(in the rows, 128 means zero)
The rows below fall into families. The same turns and mirrors carry the whole set onto itself and the rows of a family onto each other. For each named row, which other rows are in its family? Write them in the order they are listed.
These 36 rows form 6 families of 6 rows each.
mabu: [176 166 130 135 132 151 105 114 111 157 101 123 154 117 140]
Mim: [112 156 105 138 147 159 102 165  90 112 120 139 138 132 148]
zato: [181 156 130 129 134 126  95 111 128 144 121 111 119 123 154]
rop: [ 74 102 127 134 139  89 136 123 152  92 119 120 121 118 112]
Pomav: [167 164 122 138 111 165 113 138 105 143 123 116 147 125 163]
Vimi: [169 170 139 122 130 157 126 109 106 156 123 122 151 137 147]
ribo: [135 179 104 127 156 141  73 140 131 126 126 125 109 110 130]
koma: [175 154 143 132 155 146  97 116 115 146 122 124 132 143 138]
dil: [123  96 141 133  99  88 152  88 149 120  93 119 152 111 108]
Vifan: [119 170 115 140 174 150  88 145 114 124 128 121 130 126 144]
Mub: [ 73 139  87 136 116 137 129 156 140  90 120 135 124  89 129]
Fara: [ 69 120 114 136 115  94 145 124 145  96  97 119 145 100 110]
kisu: [180 103 146 128 111 140 123 102 106 136 112 147 140 139 129]
Kome: [169 123 154 115 100 129 150  83 126 150 119 128 152 139 126]
gel: [ 88 101 116 121  81 117 146 128 157  98 117 140 132 101  97]
nefa: [135  96 146 124  70 124 147 104 142 132 118 131 148 125  98]
Fov: [118 189 107 129 147 160 116 138 109 130 125 121 139 118 159]
tud: [166 145 126 131 138 164 103 135  88 136 120 146 140 138 145]
rof: [ 82 162 104 127 149 120  88 145 143 105 133 124 116 114 105]
zib: [ 69 126 103 139 137 128 127 160 104  85 118 140 132 117 135]
bope: [178 117 149 128 106 117 135  86 129 147  97 122 153 121 125]
Bukir: [120 103 150 132  99  75 133 104 149 115 126  98 129 144 108]
lelu: [ 65 123 109 121 118 109 160 113 154  95 117 129 132 103 114]
Bos: [142  68 143 126 100 104 148 102 124 109 109 148 131 127 120]
pufi: [ 73 124 123 121 117  87 118 128 152 104 126 109 130 130  90]
boki: [176 117 149 133 109  94 120  93 137 140 122  97 126 137 142]
Zesu: [ 63 168  94 127 142 136 133 141 127 100 124 124 135 101 143]
luse: [113 168  96 141 126 160 108 164 120 114 120 120 130  98 160]
zuv: [ 62 166  97 139 141 126 113 149 128 105 102 124 146 103 123]
ges: [131  84 155 131 123  86 144  89 149 114 116 120 129 128 111]
Debif: [177 128 148 130  85 147 131 113 118 152 120 119 156 136 129]
miv: [120 190 101 139 152 156  90 144 109 129 105 120 153 110 139]
mam: [ 85  84 121 138 114  98 151 134 127  87 110 141 129 117 119]
fumen: [117 102 139 113  98 106 170  82 149 123 112 135 138 119 105]
virip: [ 67 148 112 140 165 118 108 151 136  91 122 115 127 121 123]
sarot: [179 110 158 128 129 116 125  86 134 143 116 124 129 138 122]

Which other rows belong to the same family as pufi? zato, ribo, rof, Bukir, boki
Which other rows belong to the same family as Mim? kisu, tud, zib, Bos, mam
Which other rows belong to the same family as gel? Pomav, Mub, nefa, luse, Debif
Which other rows belong to the same family as miv? mabu, dil, Fara, bope, zuv

The rows below fall into families. The same turns and mirrors carry the whole set onto itself and the rows of a family onto each other. For each named row, which other rows are in its family? Write them in the order they are listed.
These 30 rows form 5 families of 6 rows each.
kub: [185 141 162 146 145 171 116 132 107  80 136 108 116  78 163 126 141 164
 127 154 110 123 135 131 175 137 148 175  93 126  91 164  86  67 145 150]
Momed: [187  80 133 161 172 136  99 130 100 126  99 100 126  87 157 158 133 130
 111 123 145 122 120 192 130 150 135 111 101  97 130  93 129 122 118 127]
Dakub: [176 134 166 159 150 176 110 135  74  94 144  97 101  60 175 115 155 144
 129 121 111 125 145 152 182 132 142 160  90 139  99 161  78  63 131 150]
fave: [119  82 165 146 152 169 115  96 124 109 114 104 125 140 195 153 108 183
 150 144 165 146 133 135 158 103 149 141 130 153 115 155  99 138  43 151]
sovab: [194  86 137 153 175 141 113 125 115 110  94 101 158  94 164 152 140 120
 130 110 148 119 115 178 140 139 143  96  84 100 138  86 138 127 111 156]
Luki: [125 128 168 149 140 178 115 138 163 123  88 118 137 115 194  80 150 129
  99 132 130 137 126 137 153 127  93 150 105 123  88 196 117 130 118 192]
Dotab: [181 139 176 167 144 186 104 143  98  98 142  99 101  78 159 120 157 148
 127 136 106 131 126 142 157 141 136 164  91 131  92 165  68  54 129 163]
Solel: [121 129 131 130 122 143 148 150 122 136 123 163 105 134 160 138 146 114
 100 118 143 143 133  99 153 188 135 119  72 116 115 144 174  96 105 131]
gorin: [197 138 168 167 149 175 114 136  88  88 126 100 105  76 170 114 141 142
 139 132  89 142 140 140 177 122 128 168 103 136 101 166  78  80 132 165]
gimem: [140 146 133 145 129 132 143 137 132 142 114 154 118 144 151 150 141 135
 105 121 156 139 117 116 180 187 153 117  70 119 116 125 158  81  97 127]
kanef: [178 126 180 159 151 180 115 144  96  75 127 105 104  66 163 120 163 162
 123 135 110 127 133 139 178 125 144 172  92 129  83 156  76  71 135 151]
bima: [188  89 157 139 165 130 122 128 104 110 103 102 144  80 169 159 139 128
 114 128 147 133 118 183 137 129 131 101  84 103 146  72 134 114 105 128]
feze: [124 138 160 135 155 163 106 133 168 134  94  98 133 123 205  86 141 126
 110 127 139 150 140 124 131 134  95 142 103 120  80 182 130 140 140 195]
buvig: [140 155 148 104 117 156 176 121  70 104 134 132  85 123 183 110 157 142
 166  91 109 129 127 153 155 155 126 133 139 140 120 121 110 114  62 183]
luras: [155 136 132 138 122 139 156 147 126 141 122 139 101 142 162 144 144 128
  94 117 159 129 121 107 169 186 155 106  68 111 118 141 165 100 100 121]
zeko: [117 139 153 107 119 163 173 119  73  86 126 113 107 119 197 108 145 133
 169 103 110 141 105 166 149 158 114 109 135 155 115 124 104 127  67 174]
Gete: [114 147 152 110 116 162 164 105  69  94 135 120 100 134 200 114 149 129
 175  84 108 138 112 162 141 147 125 120 138 146 116 114  99 112  72 168]
luzuz: [192  82 130 167 168 142 133 111 105 110  92 108 147  82 178 160 143 121
 120 116 143 130 121 175 130 140 129  93  94  98 137  93 148 126 109 147]
Meliv: [140 124 172 137 157 165 115 148 153 114  96 115 141 113 212  77 164 145
  99 112 130 147 127 146 126 146  88 144  98 125  97 180 121 141 147 192]
Vepu: [123 143 140 102 116 161 166  95  60  95 125 130 103 120 181 134 167 147
 160 102 108 126 127 149 146 159 129 119 135 160 115 133 116 120  61 176]
Mut: [138 120 123 115 130 146 147 131 132 136 117 147 104 148 155 158 142 127
  87 114 155 141 117 107 154 187 149 115  76 116 101 142 168  86 112 136]
Fiv: [135 127 159 129 151 171 121 136 158 106 105 112 136 122 192  78 148 146
 100 116 137 153 144 134 124 140  68 151  93 120  83 172 124 138 138 195]
far: [133 146 155 103 118 151 167 121  78  94 130 113 103 124 199 124 161 144
 174  80 104 153 123 136 146 154 120 122 139 152 128 136 106 117  59 173]
bevep: [137 125 159 137 155 167 112 136 175 115 111 114 133 113 211  90 150 136
 108 127 123 146 124 133 147 117  76 122  90 117  86 184 123 128 143 189]
riz: [185  82 149 150 168 142 101 109 105 109  95 110 145  88 161 154 133 130
 121 120 131 122 129 184 141 135 137 112  85  92 122  74 116 131 106 134]
mepon: [136 143 129 117 151 148 142 134 126 142 121 159 103 123 164 142 138 117
 102 119 150 143 110 119 173 184 138 108  70 110 114 138 180  94 120 135]
gugon: [111  80 172 153 158 142 103  94 128 113 126 111 108 135 202 145 106 166
 141 143 153 145 127 109 163 118 144 136 139 163 109 148 113 140  53 149]
beveg: [114 100 165 155 156 154 106 103 126 107 123 118 108 140 191 153  90 182
 130 128 152 151 131 113 154 108 160 141 144 162 115 148 102 143  60 154]
tas: [100  86 170 144 163 129 116  99 118 123 115 119 132 135 198 132 105 187
 138 132 149 154 135 131 149  99 156 139 125 142 127 137 106 149  48 147]
pif: [116  70 174 149 179 137 117 101 130 106 112 109 119 133 179 139 104 171
 140 137 159 143 132 136 160 104 144 141 136 146 110 162 119 153  48 147]

Which other rows belong to the same family as bima? fave, Dotab, Mut, far, bevep
Which other rows belong to the same family as mepon? Momed, Luki, gorin, Vepu, tas
Which other rows belong to the same family as Fiv? sovab, kanef, luras, Gete, gugon
Which other rows belong to the same family as Solel? Dakub, feze, buvig, riz, pif

The rows below fall into families. The same turns and mirrors carry the whole set onto itself and the rows of a family onto each other. For each named row, which other rows are in its family? Write them in the order they are listed.
These 28 rows form 7 families of 4 rows each.
mivig: [120 125 153 152 122 135 144 199]
bugid: [ 96 151 110 168 131 158 129  97]
guga: [114 107 151 163 122 132 150 199]
Buba: [148 105 126 161 131 162 111 127]
lupa: [119  81 137 140 140 162 128 131]
puris: [126 138 168 149 147 141 156 177]
sini: [ 78 164 124 196 130 117 144 161]
piguk: [ 77 160 122 204 114 134 134 134]
sede: [113  95 138 138 118 175 142 118]
Defa: [ 70 136 104 178 141 158 135 105]
Pof: [134 114 137 126 123 174 132 135]
liram: [ 68 129 113 202 125 125 155 160]
pobig: [ 94 159  95 152 107 142 128 118]
gon: [129  95 140 131 125 174 134 133]
toru: [ 72 149 118 201 132 118 142 161]
zigum: [138 108 145 141 132 178 122 166]
fav: [103 170 120 185 122 133 171 164]
Vip: [ 59 145 142 193 116 150 139 173]
fon: [117 112 133 163 140 165 127 202]
rin: [106  94 148 170 139 139 157 192]
Pina: [117 130 117 164 125 167 110  99]
Nevuv: [125  93 150 157 120 128 147 183]
Num: [117 131 143 115 133 151 114 128]
tuga: [ 81 115 103 174 125 147 124 100]
lir: [ 96 136 152 180 120 140 145 202]
siz: [ 86 136 109 171 135 160 128  95]
zub: [ 92 136 137 194 105 149 124  99]
Fip: [ 80 135 114 198 142 111 141 173]

Which other rows belong to the same family as fav? puris, pobig, Num
Which other rows belong to the same family as toru? guga, gon, siz
Which other rows belong to the same family as rin? lupa, liram, tuga
Which other rows belong to the same family as lir? piguk, zigum, Pina
Which other rows belong to the same family as zub? Buba, Vip, fon

The rows below fall into families. The same turns and mirrors carry the whole set onto itself and the rows of a family onto each other. For each named row, which other rows are in its family? Write them in the order they are listed.
These 40 rows form 5 families of 8 rows each.
rerus: [141  78 126  98  99 141 141 136  92 133 125]
luz: [162 127 126 170 131  74 120 126 152 157  92]
gaku: [126  90 120 100 130 131 165 101  92 154 123]
Baz: [135 115 128  88 127 135 161 110  90 162 127]
nomig: [165 125 146 177 106  82 121 155 149 133 109]
rukon: [158 142 138 175 111  78 144 125 157 172 108]
fesa: [178 151 142 160 134  83 160 121 153 167 111]
mifu: [130 106 128 100 118 151 159 134  81 134 123]
zuso: [118  92 110 101 121 121 137 124  90 170 105]
bame: [170 144 151 183 133  88 151 122 147 154 118]
Kofu: [119  84 128 107 101 129 120 144  86 137 119]
ramef: [119  77 132 111 108 134 139 126  89 123 127]
nite: [162 133 142 190 132  81 140 126 148 161 107]
vef: [167 151 153 170 109  87 155 124 159 159 125]
tupi: [183 147 160 159 123  96 138 124 152 124 126]
sofum: [134 113 150  93 108 136 154 148  84 135 139]
daben: [140  88 113  92 116 135 159 116  92 162 115]
lutar: [133  92 137 100 120 141 162 111  92 129 136]
lilob: [158 128 150 193 122  83 131 138 147 144 113]
pugob: [128 105 117  98 127 145 163 127  83 152 113]
Duge: [160 126 127 174 125  70 133 136 152 165  92]
pel: [166 124 147 173 113  84 112 140 150 124 108]
piv: [165 142 149 180 106  86 161 144 149 126 126]
Zof: [164 141 158 176  96  87 141 138 157 142 127]
Todug: [152 131 144 181 100  77 129 138 156 155 112]
saze: [120  94 110 106 123 139 149 136  82 152 108]
peke: [115  99 114  99 123 114 145 140  84 174 105]
Kevo: [151 128 133 187 107  74 144 151 148 136 108]
Dos: [153 135 124 181 121  72 160 133 151 161 100]
muz: [123  94 123 107 113 145 145 144  80 134 116]
zige: [116  92 130 105 104 121 130 159  82 141 118]
med: [178 148 138 157 141  86 147 109 155 158 109]
div: [183 148 162 163 114  94 149 139 150 133 127]
zin: [114  73 115 110 119 125 144 116  91 149 112]
Febof: [167 151 140 171 122  84 176 129 151 149 120]
pitis: [132  76 112 101 107 131 141 131  90 154 111]
Tez: [148  94 129  89 108 144 159 122  92 142 131]
Zaz: [169 140 161 185 124  91 142 132 146 139 123]
lala: [137 109 145  94 109 144 146 132  88 128 139]
pafo: [135 120 131  86 127 129 169 128  86 167 128]

Which other rows belong to the same family as rukon? rerus, vef, daben, Zof, Todug, pitis, Tez
Which other rows belong to the same family as gaku? ramef, lutar, piv, Kevo, Dos, zin, Febof
Which other rows belong to the same family as zige? luz, tupi, sofum, pel, peke, med, pafo
Which other rows belong to the same family as nomig? Baz, fesa, zuso, Kofu, Duge, div, lala

